Each row is where one point has got to under a steady rotation. How many steps took it there?
The counts run from 0 to 118.
[-2.86  0.31  3.67 -1.23 -3.39  1.25 -2.14  1.73 -2.26  0.09 -0.18  1.46
  1.55 -0.19 -1.57 -1.44  1.16 -2.19 -2.65 -1.71  2.00  0.14  3.53  0.09
 -3.25  0.14  2.79 -3.75 -0.10 -0.86  3.04  0.21 -0.73  1.95 -1.59 -0.43
 -1.61 -2.08 -0.79 -3.18  3.30  0.48  1.35  2.11 -1.85  1.27  3.24  5.34]
20
[-1.22  1.20  4.45  0.62 -3.73  1.46  1.76 -3.87  0.20 -0.19  1.56  0.52
  3.97  2.21 -3.74  0.42 -0.69 -2.22 -0.47 -2.49 -2.15 -0.62  1.72 -1.75
 -6.13  3.09 -0.13 -3.17 -2.87 -0.88  1.62 -2.05 -0.05  2.37 -2.75 -1.90
 -0.46  0.18  1.47  0.04  1.55  0.32  1.08 -1.18 -2.93  0.28  0.90  3.10]
16
[-3.95  1.55  1.36 -0.76 -4.59 -0.15  0.25 -2.44 -0.18  1.30  1.68 -2.36
  1.00  1.05 -2.29 -1.06 -1.24 -3.73 -3.43 -0.91 -0.48 -1.20  1.86  1.35
 -2.23  0.19 -0.36 -4.24 -0.83  3.35  1.80 -2.63 -0.60  1.66 -1.56 -0.78
 -1.02 -1.08  0.72 -4.24  1.69  1.60  0.33  0.71 -2.65  2.63  0.12  3.64]
53
[-3.44  2.75  3.07 -0.44 -1.96 -0.79 -1.48  0.35 -2.84 -0.22 -1.90 -0.90
  1.88 -3.05 -2.66 -0.59 -0.76 -3.14 -0.11 -0.55  2.02 -1.79 -0.24  0.35
 -1.55 -0.67  0.51 -2.94  1.33 -0.16  1.93 -1.05 -0.80 -1.43 -5.35 -2.12
 -3.27 -1.05 -0.31 -3.25  4.67 -1.38  3.69  0.78  0.77 -0.07  0.59  5.74]
65
[-1.15  1.22  2.12  0.00 -4.44 -0.84  2.20 -2.22 -1.63 -0.27  4.02  1.56
 -1.88 -2.37 -2.21  1.24 -1.60 -4.59 -0.17 -0.21 -1.81  1.02  1.57  2.72
 -2.39  0.77  0.35 -4.33 -1.98 -2.39  2.02 -3.02 -0.26  0.94 -1.34 -0.95
 -2.83 -2.30  0.55 -3.45  1.80  1.77  1.12 -0.30  1.54 -0.34  0.27  2.59]
37
[-1.38  0.39  3.33  0.87 -3.46  3.18  0.57 -1.04  0.90  1.46  0.70 -0.08
  5.28 -1.00 -4.33  1.93  0.64 -1.68  2.37 -0.63  1.23 -0.84  2.06 -2.82
 -3.87  2.22 -0.61 -2.00 -1.50 -1.41  1.47  0.23  1.46  1.93 -6.17 -2.03
 -1.74  1.03  0.67 -1.73  1.81 -0.62  0.94 -0.18 -2.91 -0.07 -0.95  3.43]
17
[-1.92  1.36  5.29  0.37 -3.12  0.51 -0.92  0.70 -0.60  0.22 -1.37 -0.39
  3.46 -2.72 -3.50  3.47  0.55 -2.33  2.88  1.19  3.55 -0.25  3.96 -2.73
 -0.66  0.39  1.30 -2.84 -2.29 -0.75  0.73 -0.22  1.48  0.71 -4.81 -0.59
 -3.43  0.67  0.64 -3.74  3.38 -1.68  1.35 -0.67 -1.68 -0.89 -1.83  2.29]
102
[-2.57  0.59  3.26 -1.31 -4.21 -1.00  0.13 -1.40 -1.10 -3.41  1.91  0.82
  0.24  0.37 -0.87 -1.05 -0.20 -5.52 -2.18 -2.40 -0.70 -0.24  2.32  1.35
 -3.93 -0.47 -1.55 -5.40 -1.37 -1.95  2.43 -4.21 -1.18  3.26 -1.59 -1.24
 -0.23 -2.76  0.31 -2.12  2.44  0.21  1.10  1.38 -1.30  1.15  1.82  2.78]
82
[-2.49 -0.17  2.21 -0.09 -1.68 -0.34 -0.10 -1.36 -1.08 -0.32  0.96  0.49
  1.42  1.76 -2.68 -3.29 -2.76 -2.73 -3.33 -3.66 -3.06  1.01  2.16  1.57
 -4.85 -0.02  1.60 -6.17 -2.08  0.19  4.03 -2.22 -0.67  1.12 -1.30 -0.37
 -1.17 -2.06  0.21 -2.65  3.80  0.05  0.77  2.12 -2.00  2.93  0.61  2.78]
60
[-1.95  2.98  4.88 -2.61 -4.44  1.52 -0.27 -0.88 -1.53  2.42  0.87  0.10
  2.58  1.52 -2.97  3.24 -4.70  0.12 -0.85 -0.47 -0.21  0.84  3.87 -0.58
 -1.06  0.52  2.28 -1.72 -3.32  1.58  1.32 -1.46  0.07  1.73 -0.46 -0.77
 -0.74 -0.33  0.44 -5.05 -0.39  0.73  0.51  0.20 -1.71  0.31 -0.19  2.09]
108
[-2.72  0.55  0.07  2.77 -1.60  0.42 -0.55  0.31 -2.36 -1.44  0.21  1.12
  1.93 -2.98 -2.46  0.01  1.82 -0.86  2.63 -1.57  1.07 -0.21  3.36 -0.42
 -2.63  1.75  2.42 -4.14 -1.21 -1.81  1.07  0.97  1.08  2.08 -3.43 -2.61
 -4.07 -1.04 -1.91 -3.55  4.17 -0.08  0.93  0.65 -1.79  0.65  1.24  4.56]
28
[-1.90  1.24  3.94  0.50 -3.90  1.32 -1.12  2.16  1.01  1.53  0.40  2.89
  3.50 -3.75 -2.64  3.96  0.12 -4.08  3.48  0.92  0.78  0.05  2.21 -1.94
 -2.55 -0.67  1.10 -0.63 -2.39 -0.16  1.20  0.04  1.22 -0.21 -2.46 -0.46
 -1.63  0.02  2.23 -2.09  2.20 -0.89  1.86 -1.70 -2.56 -0.57 -1.86  2.69]
18
[-2.33  2.74  0.68 -0.25 -3.06  1.27  1.95 -2.92 -0.97  2.67  3.04 -2.05
  3.19  0.89 -2.89  1.74 -1.89 -3.25  1.35 -1.36 -1.59  0.70  0.96 -0.84
 -2.10  1.53 -0.60 -3.89  0.31  1.62  1.59 -1.08  0.53  1.97 -3.57 -3.44
 -2.31  1.38 -0.24 -4.16  0.43  2.38  0.66  0.55 -4.39  1.14  0.04  4.42]
46
[-2.47  1.86  1.42  1.24 -2.98 -1.50 -0.96 -0.66 -1.22 -1.43  3.56  0.41
 -0.65 -3.91 -2.56  1.42 -0.52 -4.46  2.73  0.53  2.90  0.99  1.42  0.90
  0.47 -0.70  0.22 -4.07  0.72 -0.72  3.47 -1.41  0.51  1.21 -3.54 -1.80
 -3.25 -2.36 -1.03 -5.18  3.77  0.58  0.08 -0.45  0.52  0.82 -0.11  3.84]
36
[-2.56  4.33  4.00 -2.47 -6.08  2.96 -0.36  0.22  0.32  1.39  0.53  0.51
  4.58  0.99 -1.01  3.29 -1.81 -2.50 -0.50 -0.61  0.67  0.22  1.81 -2.50
 -2.27  0.01  0.86  0.62 -0.86  0.10  1.58 -1.99 -1.20  1.86 -2.62 -0.74
  0.46  1.94  1.66 -3.20  0.28  1.58  1.69 -0.13 -3.20 -1.65  1.84  3.26]
86
[-2.69  1.23  2.69  2.54 -4.44 -0.19 -0.74 -1.92 -1.33 -0.69  2.09 -0.59
  2.71 -0.70 -4.27  0.14 -0.49 -0.66 -0.37 -1.55  1.73 -0.15  1.10  1.56
 -0.69  0.92  1.84 -4.18  0.83  0.04  4.19  0.19  0.86  1.97 -1.62  0.22
 -1.88 -3.20 -1.13 -3.02  1.29  1.14  2.47  2.02 -1.67  3.79 -0.99  5.50]
98
[-0.53  1.94  3.88 -3.29 -2.41  2.14 -0.69  1.82 -0.10  0.38 -0.48  0.54
  3.68  0.98 -2.48  3.56 -2.20 -1.89  2.16 -0.75  0.89 -0.04  2.76 -2.33
 -2.72 -0.77  1.13 -1.84 -1.52 -2.00  1.05 -1.82  1.11  2.18 -4.32 -1.65
  0.47  2.65 -0.30 -4.69  2.92 -2.00  2.49  0.79 -3.69 -1.01  1.68  2.65]
79
[-4.33  0.86  1.15 -0.95 -4.22 -0.54 -1.01  2.30 -0.34  0.21  1.09  3.90
  0.79 -3.91 -1.31  2.14  0.30 -3.42  2.36 -0.72  0.25  0.79  2.11 -0.72
 -5.51 -1.29  3.84 -0.60 -2.15  0.51  2.32  0.99 -0.50  1.38  1.19 -0.10
 -2.48 -2.33  0.01 -3.62  2.69 -0.87  0.44 -1.15 -1.72 -1.64  2.27  3.34]
96
[ 0.48  1.90  4.42 -1.10 -2.09  0.76 -1.47 -1.46 -0.98  0.32  0.76  1.47
  1.68 -1.63 -4.00  2.62 -2.46 -1.44  1.41  2.62  0.03 -3.24  2.05 -0.02
 -4.06 -1.00  2.36  0.10 -4.08 -0.53 -1.71 -2.87  0.53  1.31 -3.57 -0.10
 -3.31 -2.31  0.78 -4.00  3.68 -1.86  2.42 -2.68  0.23 -2.60 -0.93  1.57]
33
[-1.54 -2.56  1.68 -1.50  0.63  1.68  0.17  2.93 -1.47  0.78  0.79  2.00
  2.65 -0.27 -1.79 -1.10  0.43 -2.33  0.63  0.30  0.75 -1.57  2.10  0.07
 -3.27  0.25  1.89 -2.70 -0.42 -0.89  1.12  0.22  0.98  2.38 -4.64 -0.94
 -3.23  0.38 -1.00 -5.60  6.18 -0.68  1.88  2.02 -2.76  0.74  1.62  5.11]
50
[-0.99 -0.41  0.71 -0.74 -3.80  2.12  0.80 -2.40  0.40 -1.23  0.17 -2.12
  2.60  0.66 -2.43 -1.11  0.38 -4.00  0.05 -1.85 -0.19 -2.90  0.07  0.75
 -4.36  1.34 -1.32 -3.78 -1.07 -0.94  0.20 -2.37  0.00  4.53 -2.86 -2.48
 -1.45 -2.04 -0.01 -2.28  3.12  0.37  1.37  1.18 -2.83  3.88  1.12  4.25]
83
[-1.25  1.14  3.50 -2.67 -1.20  1.18 -1.34  0.91 -2.03 -1.08 -3.40 -0.79
  2.46  0.66 -1.77 -0.52  0.00 -2.36  0.75 -0.72  1.37 -3.32  3.48 -0.81
 -3.58 -0.95  0.34 -2.85 -2.54 -1.16 -0.76 -1.78 -0.30  1.28 -5.85 -1.61
 -1.52 -0.01 -0.20 -3.29  4.68 -2.64  1.93  1.18 -2.40  0.20  1.11  3.37]
72
[-2.78  1.92  1.35  1.00 -0.71 -2.43 -0.78 -0.17 -1.50 -1.69  0.55  2.44
  0.02 -3.51 -2.50  0.31 -1.85 -4.98  2.23 -1.24 -0.55 -1.60 -0.64  1.78
 -4.52 -1.83  2.20 -1.93 -0.06 -2.04  1.80 -1.86 -1.20 -1.53 -2.54 -0.55
 -3.96 -3.06 -0.54 -3.04  4.68 -2.17  2.04 -0.15  1.89 -0.38  1.10  3.59]
66
[-4.26  3.57 -0.10 -1.25 -3.71 -1.30 -0.40 -0.03 -1.22 -1.60  1.79  1.17
 -1.23 -2.61 -0.55 -0.27 -0.64 -6.80  2.68 -1.14 -0.42 -0.98  1.08  0.21
 -3.44 -1.53  1.50 -1.84 -2.78 -1.20  1.71 -2.45 -1.11  1.40  0.86 -1.30
 -1.27 -1.70 -0.98 -3.74  3.13 -1.56 -0.06 -0.70 -1.11 -0.93  1.59  2.05]
74
[-3.79  2.61  1.88 -0.94 -1.63 -0.59 -0.54  1.32 -1.13  1.61 -0.58  0.52
  3.62 -1.47 -1.59  0.30 -0.27 -2.11  1.27 -0.32  0.86  1.00  2.77 -3.44
 -2.15 -0.26  1.23 -2.60  0.37 -0.67  2.46  0.58  1.03 -0.36 -4.43 -1.47
 -2.21  1.99 -1.18 -4.32  3.93 -0.84  1.97  0.93 -3.76 -1.55  2.25  4.06]
57
[-0.28  1.28  5.37 -2.14 -2.50  2.22  0.18  1.05  1.88  2.22  2.39  2.25
  1.67 -1.07 -2.00  1.60 -2.47 -4.01 -0.56  0.86 -1.97  2.03  1.07  1.34
 -2.95 -0.77 -0.02 -0.73 -0.54 -0.33  3.02 -3.36  0.20 -1.23 -3.27  0.81
 -2.42 -0.21  2.71 -4.57  3.59  0.46  2.10 -0.87  0.08 -2.87 -0.61  2.64]
48
[-0.51  1.16  5.86 -1.35 -0.84 -1.93 -1.53  0.64 -1.32 -0.60  0.21  1.24
  1.44 -2.20 -3.04  1.91 -0.68 -1.93  0.10  2.37  1.71 -2.76  2.65  1.43
 -1.09 -0.85  1.93 -1.76 -1.31 -2.55  0.96 -3.15  0.80 -0.21 -4.66  0.20
 -2.98 -3.40  0.74 -4.39  3.71 -1.12  2.28 -0.95  1.11 -1.30 -0.59  2.88]
110
[-1.42  0.87  2.59  0.37 -2.52  0.64  0.75 -3.05 -0.08  1.82  0.50 -1.96
  3.36  0.18 -4.49 -1.41 -0.95 -2.59 -1.55 -0.04 -0.09 -2.25 -1.43  0.75
 -1.73  0.95 -0.63 -3.15  0.19  2.13  1.65 -2.20  1.10  0.49 -5.29 -0.28
 -2.56 -1.78  0.63 -3.63  3.51  1.02  2.02 -1.20 -1.57  1.04 -2.10  4.61]
54
[-1.72  1.46  3.44 -2.13 -4.31 -2.00 -1.89  1.50  0.43 -1.58  1.15  2.84
 -0.04 -2.59 -0.64  1.16 -0.38 -6.51  0.77  2.04  1.38 -1.20  2.57  1.68
 -1.89 -1.87  0.26 -2.83 -1.34 -2.21  3.07 -3.35 -0.77  1.30 -0.68  1.49
 -0.66 -2.70  0.07 -3.42  3.40 -1.76  1.28 -0.92 -0.39  0.67  0.26  2.43]
81
[ 0.04 -0.25  2.32  0.08 -1.48  4.44  1.93 -1.99 -0.76  1.55  2.24 -0.09
  2.60  0.76 -3.75  1.07 -2.45 -0.25  2.78 -1.18 -0.89  0.62  3.02  0.48
 -2.56  1.91  1.09 -3.57 -2.62 -1.24 -0.59 -0.04  1.28  2.02 -5.24 -3.56
 -3.14  1.10  0.90 -4.53  2.60  0.16  2.68  2.27 -2.01  1.18 -1.49  3.86]
39
[ 0.46 -0.38  3.17 -0.22 -3.50  3.46 -0.35  0.70  1.71  0.51 -1.19  0.94
  4.18 -1.88 -3.67  0.73 -1.79 -2.44  0.93  0.46  1.37 -2.24  0.31  1.14
 -3.13  0.05  0.54  0.84  0.23 -1.75  0.35 -1.07  0.90  1.53 -4.08 -0.84
 -1.87 -1.69  3.14 -2.66  3.20 -1.14  3.96 -0.74 -1.16  1.22 -0.80  5.26]
10
[-1.70  1.20  2.14 -1.91 -1.95 -1.54 -0.88 -0.29 -1.85 -2.78  0.71  0.58
  2.14  0.03 -1.42 -0.32 -0.62 -2.82 -0.27 -1.43 -0.57 -1.44  3.56 -1.40
 -4.58  0.04 -0.07 -3.86 -1.02 -2.66  1.74 -2.21 -0.16  3.07 -3.27 -2.07
 -0.90 -0.92 -0.50 -3.10  4.16 -0.73  0.64  0.39 -2.22  0.16  4.89  4.14]
5
[-2.11  1.60  0.58 -1.15 -2.01 -0.60 -1.16  1.23 -0.95 -0.50 -1.16 -0.96
  0.31 -3.10 -1.84  1.89  0.76 -5.16  3.98  0.64  1.13 -3.72  1.04 -0.16
 -3.17 -1.43  0.81 -2.41 -1.56 -1.34 -0.22 -1.23  0.40  1.33 -3.68 -1.54
 -2.71 -2.31 -0.20 -4.21  4.80 -2.16  1.64 -0.94 -1.76 -0.37  0.03  3.37]
73
[-1.69  0.64  0.84  0.31 -1.30 -2.33  0.93 -2.03 -1.14 -0.22  3.59  1.08
 -1.09 -2.01 -3.61 -0.05 -0.99 -3.59  1.70  1.13 -1.27 -2.48  0.08  2.45
 -4.81  0.11  0.56 -2.55 -0.21 -0.24  0.77 -2.99  0.56  1.85 -1.98 -0.45
 -3.24 -4.14 -0.90 -3.91  4.31  0.79 -0.70 -1.84 -0.03 -0.14  1.11  3.72]
44
[-4.53  3.44  0.32 -2.27 -5.99  0.86 -0.26 -1.16 -1.68 -0.93  1.06 -0.73
  0.50 -0.74 -1.18 -0.18 -1.09 -3.94 -0.67 -3.97  0.86  0.29  1.42  0.37
 -3.09 -0.36 -0.35 -5.05 -1.64 -0.07  1.90 -2.50 -1.58  1.58 -0.13 -2.15
 -0.40 -0.32 -0.47 -3.38  1.19 -0.14  1.04  1.26 -1.49  1.53  2.05  4.79]
75
